[[  1   8  10  14  -3   7  16   0  -8 -13  -5   5]
 [  0   2   2  -4  -6  -7  -6   3   0   7  -1   8]
 [  9   8  -5 -20   3  -1  -2   4   3  11 -17   4]
 [  3  -3 -10  -4   3   7 -12  16  21   1  11  -6]
 [ 12   2  -6 -15  15  11  14  35  -8  -4  -2   3]
 [-24 -10  -4  -5   9   0 -21  16 -15   8 -12  11]
 [ -3   8   7   2  -9  -2   5   2   1  -2   3  10]]
=>
[[ -3 -24  12   3   9   0   1]
 [  8 -10   2  -3   8   2   8]
 [  7  -4  -6 -10  -5   2  10]
 [  2  -5 -15  -4 -20  -4  14]
 [ -9   9  15   3   3  -6  -3]
 [ -2   0  11   7  -1  -7   7]
 [  5 -21  14 -12  -2  -6  16]
 [  2  16  35  16   4   3   0]
 [  1 -15  -8  21   3   0  -8]
 [ -2   8  -4   1  11   7 -13]
 [  3 -12  -2  11 -17  -1  -5]
 [ 10  11   3  -6   4   8   5]]

[[ -5   3  -5  -2 -14   4  -3 -14 -12   0]
 [ -1   8  -3  -2  29   2  -5  30  34   7]
 [-11  11 -13  -9 -14  12 -11 -16 -13 -15]
 [-25  29 -29 -29  -4  25 -28  -5  -6 -11]
 [-23  22 -22 -25   9  28 -25   9   6  -6]
 [ -5   8  -6  -7 -20   8  -6 -20 -17 -11]
 [-11  12  -8  -6  22   9  -7  21  23   3]]
=>
[[-11  -5 -23 -25 -11  -1  -5]
 [ 12   8  22  29  11   8   3]
 [ -8  -6 -22 -29 -13  -3  -5]
 [ -6  -7 -25 -29  -9  -2  -2]
 [ 22 -20   9  -4 -14  29 -14]
 [  9   8  28  25  12   2   4]
 [ -7  -6 -25 -28 -11  -5  -3]
 [ 21 -20   9  -5 -16  30 -14]
 [ 23 -17   6  -6 -13  34 -12]
 [  3 -11  -6 -11 -15   7   0]]

[[  6   1   1 -26]
 [ -3  14   1  10]
 [  4   6  -3 -15]]
=>
[[  4  -3   6]
 [  6  14   1]
 [ -3   1   1]
 [-15  10 -26]]

[[ 0  5]
 [17 13]
 [36 32]]
=>
[[36 17  0]
 [32 13  5]]

[[ -1   0  -5  -8 -20]
 [  4  -6 -27  -2 -12]
 [ -3  -5  12  15  27]
 [  3  -8 -20   6   1]
 [  2  -1   5   8  26]
 [ -8 -15   0  18  16]]
=>
[[ -8   2   3  -3   4  -1]
 [-15  -1  -8  -5  -6   0]
 [  0   5 -20  12 -27  -5]
 [ 18   8   6  15  -2  -8]
 [ 16  26   1  27 -12 -20]]

[[  2  31   7 -17   3]
 [ 24   0  26  -4  -8]
 [ 28 -24  35   4   1]
 [ 10  27  17  -3  24]
 [-22  34  14 -13   9]
 [ -2  12  12   8  24]
 [-26 -15   1  -5 -18]
 [  1 -16  -3  16  14]
 [ -5  20   6   2 -12]]
=>
[[ -5   1 -26  -2 -22  10  28  24   2]
 [ 20 -16 -15  12  34  27 -24   0  31]
 [  6  -3   1  12  14  17  35  26   7]
 [  2  16  -5   8 -13  -3   4  -4 -17]
 [-12  14 -18  24   9  24   1  -8   3]]

[[  6   9  -8 -16 -21 -27 -12]
 [ -2  -5 -10   0  -5  -5  -7]
 [  6   9  -1 -12 -12 -17  -4]]
=>
[[  6  -2   6]
 [  9  -5   9]
 [ -1 -10  -8]
 [-12   0 -16]
 [-12  -5 -21]
 [-17  -5 -27]
 [ -4  -7 -12]]
---
[[  8  20   0  21  -5  -6  -2 -14]
 [  0   0  -8 -16 -11  -5   5 -19]
 [  9 -18   5  21  -3   3 -14   9]
 [  0  12   2  14   0  -4  -3 -17]
 [ -3  12   0 -29   0  -6   0 -11]
 [  9 -14  12  32  -8   8 -12  16]
 [  3  25  -4   2 -18  -8  -6 -22]
 [  7  13   2  16  -7  -4  -6 -12]
 [  7 -31   8  22   0   0 -10   0]
 [ 11   3   4  22   0  -3  -6  -6]
 [ 11  -8   4  18   1  -2 -11   5]
 [  5  18  -2  12  -8  -8  -7 -16]]
=>
[[ -2 -14   8  20   0  21  -5  -6]
 [  5 -19   0   0  -8 -16 -11  -5]
 [-14   9   9 -18   5  21  -3   3]
 [ -3 -17   0  12   2  14   0  -4]
 [  0 -11  -3  12   0 -29   0  -6]
 [-12  16   9 -14  12  32  -8   8]
 [ -6 -22   3  25  -4   2 -18  -8]
 [ -6 -12   7  13   2  16  -7  -4]
 [-10   0   7 -31   8  22   0   0]
 [ -6  -6  11   3   4  22   0  -3]
 [-11   5  11  -8   4  18   1  -2]
 [ -7 -16   5  18  -2  12  -8  -8]]

[[ 11   6  12 -23  14  12  15   1  -4   5  -1   5 -15]
 [  0   2   7 -10  11   9   4  -3  -4   2   3  -2  -9]
 [  1  -5 -10 -34   9  -1   2 -15   0  -3  18 -28 -22]
 [-15  -6  -4 -10  13   5  -8 -18  -4  -3  19 -26 -14]]
=>
[[  5 -15  11   6  12 -23  14  12  15   1  -4   5  -1]
 [ -2  -9   0   2   7 -10  11   9   4  -3  -4   2   3]
 [-28 -22   1  -5 -10 -34   9  -1   2 -15   0  -3  18]
 [-26 -14 -15  -6  -4 -10  13   5  -8 -18  -4  -3  19]]

[[ 1 -1  0 -2  2  1  3]
 [ 7  4 15 30 26  9 12]
 [-1 -1  2 -2  1  3  0]
 [-1  1 -1  0  1  3  0]
 [ 2  0 -3 -1  2 -1  0]]
=>
[[ 1  3  1 -1  0 -2  2]
 [ 9 12  7  4 15 30 26]
 [ 3  0 -1 -1  2 -2  1]
 [ 3  0 -1  1 -1  0  1]
 [-1  0  2  0 -3 -1  2]]

[[  0   4   7 -10  14   0  -9   5   5   9 -10  -9   7  30   8]
 [ -7  -2  30  23  -8 -12 -11  20 -25   1 -27 -20  13  28  -2]
 [ -7  17  -3 -16  14  10  -9  -5   6   1  35   9 -35  -1   8]
 [ -8   2   6  12  -5  -1  -2   0 -13 -26   7   4 -11 -11  -7]]
=>
[[ 30   8   0   4   7 -10  14   0  -9   5   5   9 -10  -9   7]
 [ 28  -2  -7  -2  30  23  -8 -12 -11  20 -25   1 -27 -20  13]
 [ -1   8  -7  17  -3 -16  14  10  -9  -5   6   1  35   9 -35]
 [-11  -7  -8   2   6  12  -5  -1  -2   0 -13 -26   7   4 -11]]

[[-15  -5  10   4   9 -15  10 -18  -3]
 [ -8   5  -3  -7  -1   6   2   6   2]
 [-36  -6  12  -4  10 -18  19 -13  -2]
 [ 30   4  -7   6  -5  10 -15   5   0]
 [ 36 -16  -8  11 -17   6 -16  25   3]]
=>
[[-18  -3 -15  -5  10   4   9 -15  10]
 [  6   2  -8   5  -3  -7  -1   6   2]
 [-13  -2 -36  -6  12  -4  10 -18  19]
 [  5   0  30   4  -7   6  -5  10 -15]
 [ 25   3  36 -16  -8  11 -17   6 -16]]

[[-30 -20 -14 -11   4]
 [ 14 -10  33   2  -4]
 [-32 -20  -5  -6 -26]
 [ 12  -3   2 -14 -15]
 [-26  10 -29 -13  12]
 [ 26  -6  14 -30 -21]
 [ 20  19   8  33 -33]
 [-19 -10  25 -23 -34]
 [ 18 -27  21 -24  -7]
 [-30 -16 -24  19  25]
 [-29 -33  25   7 -22]
 [ 31  28  22   3  26]]
=>
[[-11   4 -30 -20 -14]
 [  2  -4  14 -10  33]
 [ -6 -26 -32 -20  -5]
 [-14 -15  12  -3   2]
 [-13  12 -26  10 -29]
 [-30 -21  26  -6  14]
 [ 33 -33  20  19   8]
 [-23 -34 -19 -10  25]
 [-24  -7  18 -27  21]
 [ 19  25 -30 -16 -24]
 [  7 -22 -29 -33  25]
 [  3  26  31  28  22]]
